The rows of R fall into a few groups, which share some directions, and each row is roughly a mix of its group's hidden directions, except some rows that fit no group.
R, 117 rows:
0.92,2.23,-1.15,-1.24,-0.45,2.28,0.52,4.70,-0.91,-0.92
-2.93,-1.75,0.79,0.72,1.41,-2.96,0.12,1.63,3.22,1.23
0.53,0.42,-2.53,-0.46,-3.86,3.09,0.55,2.32,-0.90,-0.44
1.00,2.10,4.09,2.44,0.58,1.83,1.02,0.75,-1.51,1.58
-1.35,-0.77,1.34,0.44,-0.85,-3.84,0.99,3.33,1.76,1.78
-1.92,-0.81,-0.31,0.10,-1.78,-2.26,1.17,4.19,2.01,1.55
-1.41,-4.22,-1.10,-2.50,-0.27,-2.36,-0.37,1.17,1.91,-0.18
2.30,2.10,3.02,0.61,1.59,1.44,2.13,-1.09,-2.55,1.44
-0.48,-2.13,1.70,1.59,0.44,-2.23,-0.54,-4.60,0.61,0.98
-2.59,-1.81,-3.10,0.05,-1.84,-1.42,-2.00,-0.37,2.51,-1.62
1.10,-0.20,-1.37,0.00,-3.55,0.66,1.26,4.26,-1.50,0.10
0.37,-0.28,-1.23,-0.35,-5.14,1.36,0.96,2.50,-0.58,-0.66
-0.73,-1.27,-2.09,0.36,1.94,-0.04,-1.78,-2.01,-0.90,-4.44
-1.66,-0.20,-0.53,2.16,-1.86,0.10,2.79,3.34,-0.03,2.82
-1.05,2.53,-4.19,-2.44,-0.43,0.17,-1.37,0.02,2.16,0.58
-0.13,-2.02,0.26,1.91,1.05,-0.43,0.62,-4.51,2.39,1.59
-2.40,2.95,0.19,-0.72,-2.23,1.13,-1.31,2.93,1.86,-1.76
-1.65,1.46,-2.80,-1.64,-3.08,3.17,0.39,-0.65,1.62,-0.15
0.38,3.97,1.41,-0.30,0.42,3.35,0.04,1.65,-2.23,1.03
0.49,2.13,2.93,-2.84,0.55,1.02,1.84,3.17,-0.63,1.23
0.56,-1.51,-0.71,0.09,-2.35,1.05,-1.90,-2.29,-4.01,1.86
0.99,0.81,3.16,-3.07,0.87,-1.08,1.34,2.25,2.73,0.92
0.13,0.38,1.30,1.46,-1.45,0.61,3.25,2.70,0.74,3.64
-0.25,-0.03,-1.95,-4.85,0.12,-0.90,0.89,2.95,0.61,0.20
-0.07,-2.23,0.82,2.73,1.68,-0.39,1.09,-3.91,2.14,1.00
0.26,0.68,-1.51,-1.33,-5.00,2.11,0.17,1.67,-0.80,-0.79
-2.03,-1.03,1.02,2.41,-0.89,-2.11,1.07,0.22,2.68,3.54
-2.12,-1.22,0.56,-0.45,-0.62,-2.39,0.31,4.18,2.13,1.84
0.40,-2.69,-3.45,0.27,0.45,-2.38,-1.82,-0.84,2.98,0.10
2.11,3.08,0.89,-1.81,1.01,2.86,-0.44,1.60,-2.32,-1.68
1.54,3.71,1.30,-0.88,0.72,3.29,-0.61,1.64,-2.09,-0.88
-1.27,-2.37,0.21,1.39,0.24,-2.00,-0.90,-4.88,0.33,0.32
-1.60,1.22,0.94,-0.59,3.27,-1.64,-1.30,-3.89,1.60,0.04
-1.17,-0.79,-0.32,-0.69,-1.89,-1.51,1.09,5.01,0.99,1.56
2.87,-1.68,-0.56,1.95,-0.22,2.50,2.85,-1.48,-1.94,-1.59
2.55,1.83,-1.50,-3.79,0.16,2.17,-1.58,-0.55,0.26,-2.03
-1.22,-2.12,0.35,0.62,-1.60,-2.68,1.46,4.25,1.16,0.58
2.19,0.65,1.89,-1.84,2.42,0.30,-2.51,-3.30,0.79,-1.49
-2.40,0.40,-1.75,-0.02,-2.86,0.23,1.60,3.60,-2.07,1.05
-0.21,-1.12,4.73,1.37,-0.48,0.13,1.98,2.27,-1.79,-0.08
-0.24,4.88,-0.84,-0.89,-0.29,3.16,-0.64,0.49,-1.41,-0.04
-0.41,1.56,-2.85,-1.52,-1.80,3.70,0.59,-2.44,0.14,-1.35
0.51,1.53,-0.30,-0.17,1.75,2.30,-1.41,-4.89,-0.40,-0.99
0.81,0.96,3.54,3.61,0.51,2.03,-0.01,-1.52,-2.04,0.37
0.28,-0.63,3.13,3.17,0.92,-0.30,2.69,1.10,1.24,2.62
1.57,0.65,-1.50,-1.18,-3.27,3.46,0.32,-0.98,-2.06,-1.91
-3.04,1.82,-4.06,-1.32,-1.93,1.02,-1.14,-0.76,-0.16,-0.82
-0.68,0.88,-4.12,-3.24,-1.97,0.52,-1.76,0.33,-0.59,-1.28
2.42,-0.25,-0.77,0.81,0.12,3.60,0.32,-3.02,-2.21,-1.96
0.82,-0.26,-1.58,1.35,0.87,3.45,-0.82,-3.70,-0.97,-2.27
1.39,1.44,0.37,-1.73,1.76,0.49,-2.24,1.67,-1.67,-4.13
-0.56,-0.50,2.26,1.21,1.95,-4.14,-1.14,2.28,0.63,1.78
-0.38,0.86,-3.84,-2.57,-0.72,0.81,-1.73,1.29,-1.01,-3.00
1.23,0.62,-1.27,0.13,1.12,3.70,-0.63,-3.88,-1.25,-1.64
0.60,1.41,0.24,-0.17,2.37,1.60,-1.93,-4.71,-0.73,-1.02
0.57,-0.74,5.11,2.22,0.26,0.49,1.62,0.71,-1.63,0.40
0.62,-1.14,-0.34,-4.34,0.46,-2.30,1.11,2.34,2.27,-0.36
0.24,-0.74,2.95,3.57,2.10,-0.03,2.44,1.28,1.40,1.47
-2.37,0.75,1.31,-0.65,3.12,-2.92,-2.09,-1.69,1.97,0.68
2.95,1.61,3.28,0.59,2.10,1.37,1.58,-0.20,-2.07,1.62
1.88,2.79,-0.31,-3.62,-0.82,2.53,-0.43,2.22,-1.01,-0.65
-0.46,-4.45,-1.48,-0.48,-0.25,-3.17,-0.02,-1.25,1.73,-1.00
-0.63,-4.79,-1.27,0.60,-0.33,-3.05,-0.15,-0.95,1.42,-0.65
-0.43,-1.01,1.22,3.83,2.24,0.39,2.85,2.20,1.54,0.47
3.24,1.13,2.85,-0.60,2.43,1.19,-0.84,-1.98,2.28,0.86
1.32,1.76,0.13,-2.03,1.48,0.92,-1.94,2.29,-1.67,-3.79
0.84,-0.46,4.00,2.92,0.79,-0.57,1.70,-0.20,0.77,2.86
3.13,-0.14,3.66,-0.42,2.26,0.53,1.53,1.70,-1.55,1.32
1.26,1.56,0.53,-1.55,1.58,0.99,-1.93,1.83,-2.25,-3.98
1.02,0.11,-1.45,-1.69,-1.46,4.10,-0.56,-1.96,-1.82,-2.39
1.16,0.10,-0.63,-0.65,-4.18,-0.19,1.83,3.63,-1.39,0.02
-1.08,0.34,3.20,1.33,-1.51,-1.01,1.92,2.74,-1.82,2.66
2.53,1.70,-1.23,-2.42,1.07,1.78,-1.86,0.99,-0.52,-3.52
1.65,-0.17,-1.98,0.24,-1.65,4.37,0.37,-1.52,-1.78,-1.97
-0.27,0.34,-0.46,-0.10,-2.59,-2.09,1.56,4.65,0.27,1.58
-2.57,-0.78,0.93,3.16,-1.31,-1.02,0.74,1.68,1.33,3.49
2.83,1.63,3.23,0.29,1.96,1.28,1.92,0.00,-2.31,1.57
-0.04,-1.56,3.80,3.04,1.59,-1.53,1.27,-1.78,0.64,1.40
-0.87,-1.61,1.03,1.02,-0.09,-2.77,0.68,4.41,1.22,1.90
-4.14,-0.87,0.11,1.33,0.97,-0.93,2.08,2.12,1.73,-2.19
-0.45,1.67,-4.95,-2.10,0.05,0.02,-1.49,-1.30,1.47,0.36
-0.73,2.61,0.03,-0.38,2.43,0.09,-2.52,-4.25,0.56,-0.02
2.07,-2.82,0.11,2.02,1.59,-1.15,1.26,-3.40,-1.96,0.96
1.29,0.79,0.60,-0.20,1.98,1.42,-1.87,-4.44,-1.70,-1.83
1.43,-0.08,0.33,0.86,-1.14,1.19,2.47,-0.98,2.77,4.22
-0.96,-2.62,0.36,3.59,2.28,-1.47,0.01,-2.08,-0.22,-2.36
0.65,0.52,-4.71,-0.45,0.57,0.12,-2.14,-3.01,0.71,-0.70
-1.01,1.95,3.40,1.18,-1.15,2.22,1.44,-0.55,-3.19,-1.25
-3.19,-0.41,-1.48,1.16,-2.14,0.21,2.53,2.97,-1.28,1.67
0.07,-0.06,2.09,3.23,1.04,0.52,2.70,2.60,1.36,2.45
-0.89,-2.04,-4.10,-2.14,-0.32,-1.77,-1.24,-1.56,1.81,-1.15
-2.08,-1.15,0.56,-0.14,-1.65,-3.21,1.52,3.22,2.25,1.18
0.17,-0.68,1.85,1.75,4.65,-2.84,-0.37,-0.50,0.29,1.02
-0.25,-3.49,-2.40,-2.38,0.07,-2.95,-0.14,0.71,2.26,-0.34
1.38,1.59,0.14,-0.08,1.31,1.13,-1.30,-4.79,-1.68,-1.82
-2.79,-2.16,0.29,1.11,0.37,-3.71,0.06,2.29,2.28,-0.16
0.83,3.27,3.42,1.91,0.37,2.45,0.68,0.92,-1.62,1.14
-1.76,-3.72,-1.54,1.22,-0.98,-3.03,-0.01,-1.41,2.25,0.44
0.08,-0.94,2.33,3.65,1.86,0.57,3.14,1.29,1.24,1.29
-0.53,-3.85,-2.27,-0.74,-0.30,-3.29,-0.02,-1.09,2.20,-0.61
-0.06,-1.77,-1.79,-4.05,0.29,-2.00,0.28,2.75,1.89,0.16
0.59,1.43,1.09,0.77,1.17,1.41,1.05,4.92,-1.52,-1.74
2.30,0.71,-0.22,0.33,0.65,2.70,-0.12,-4.09,-2.12,-1.78
1.65,-1.05,0.82,1.27,1.23,0.52,0.94,-3.70,3.32,2.15
1.02,2.12,2.06,-0.36,-1.39,0.82,1.30,3.74,-0.09,3.16
1.79,0.36,-2.60,-1.62,1.81,1.43,-1.86,-0.95,0.81,-3.88
2.16,2.45,-0.35,-3.56,0.41,1.76,-1.50,1.93,-0.59,-2.27
-2.67,1.94,1.25,0.89,-2.45,1.61,-1.77,2.63,1.02,-2.28
-0.27,0.48,-1.62,0.42,1.42,0.98,-1.08,2.66,-2.16,-4.37
1.55,2.31,0.28,-2.28,0.07,1.18,-1.79,2.74,-2.45,-2.65
-3.48,-1.53,-2.32,2.29,-1.67,-0.58,2.22,1.88,-0.92,0.78
1.12,0.34,-1.52,0.36,1.15,3.56,-0.82,-3.60,-1.48,-2.11
1.04,-4.65,-0.14,-0.39,0.38,-3.38,0.79,-0.26,1.01,-1.38
1.23,-0.94,2.72,1.15,3.46,-3.46,-0.94,0.16,-1.47,0.02
-0.06,0.18,2.67,-0.33,3.77,-3.65,-0.39,-1.70,0.10,0.47
0.82,-1.58,-0.54,-0.16,-2.02,2.59,1.46,-2.17,3.29,2.48
-0.06,-0.03,1.15,-1.93,-1.29,-2.84,0.84,4.52,-0.44,1.43
One row of each group comes first, with its name. Which group is each row after those in?
1.61,3.64,-1.09,-2.54,-1.99,0.42,0.85,1.97,-1.98,1.42
S
-2.03,3.50,-1.82,-1.61,-1.36,0.81,-1.36,1.99,2.71,0.31
Y
0.10,-0.32,3.41,0.45,-0.78,-0.42,1.98,-1.85,0.90,4.16
B

2.32,1.92,-1.87,-3.98,-1.97,2.18,0.13,0.48,0.77,0.49
B
2.02,-1.91,-2.98,-1.29,2.18,-2.02,0.52,-1.87,0.84,2.55
Y
0.23,-0.16,2.45,3.19,1.14,0.38,2.74,2.29,1.36,2.40
B
-1.81,-1.56,-3.00,-1.19,-1.23,-1.68,-1.85,1.94,3.15,-0.80
Y
-1.21,-3.35,-2.95,-1.49,-0.79,-2.88,0.22,-1.45,1.33,-1.30
Y
0.84,-0.38,0.71,5.06,0.09,0.90,-1.31,-2.63,-1.13,-0.65
Y
0.68,-0.20,-4.34,-0.02,0.46,0.77,-2.26,-3.01,-0.97,-1.68
Y
-1.50,3.91,-1.90,-2.13,-1.00,2.64,-0.67,1.54,-1.22,-0.39
Y
-0.58,0.74,2.73,1.77,0.43,0.37,2.10,4.35,-1.68,0.41
B
0.21,1.21,2.19,1.42,1.60,0.53,0.82,4.83,-1.28,-1.17
B
-0.89,0.69,0.71,-0.14,3.46,0.35,-1.76,-4.47,1.04,-0.33
S
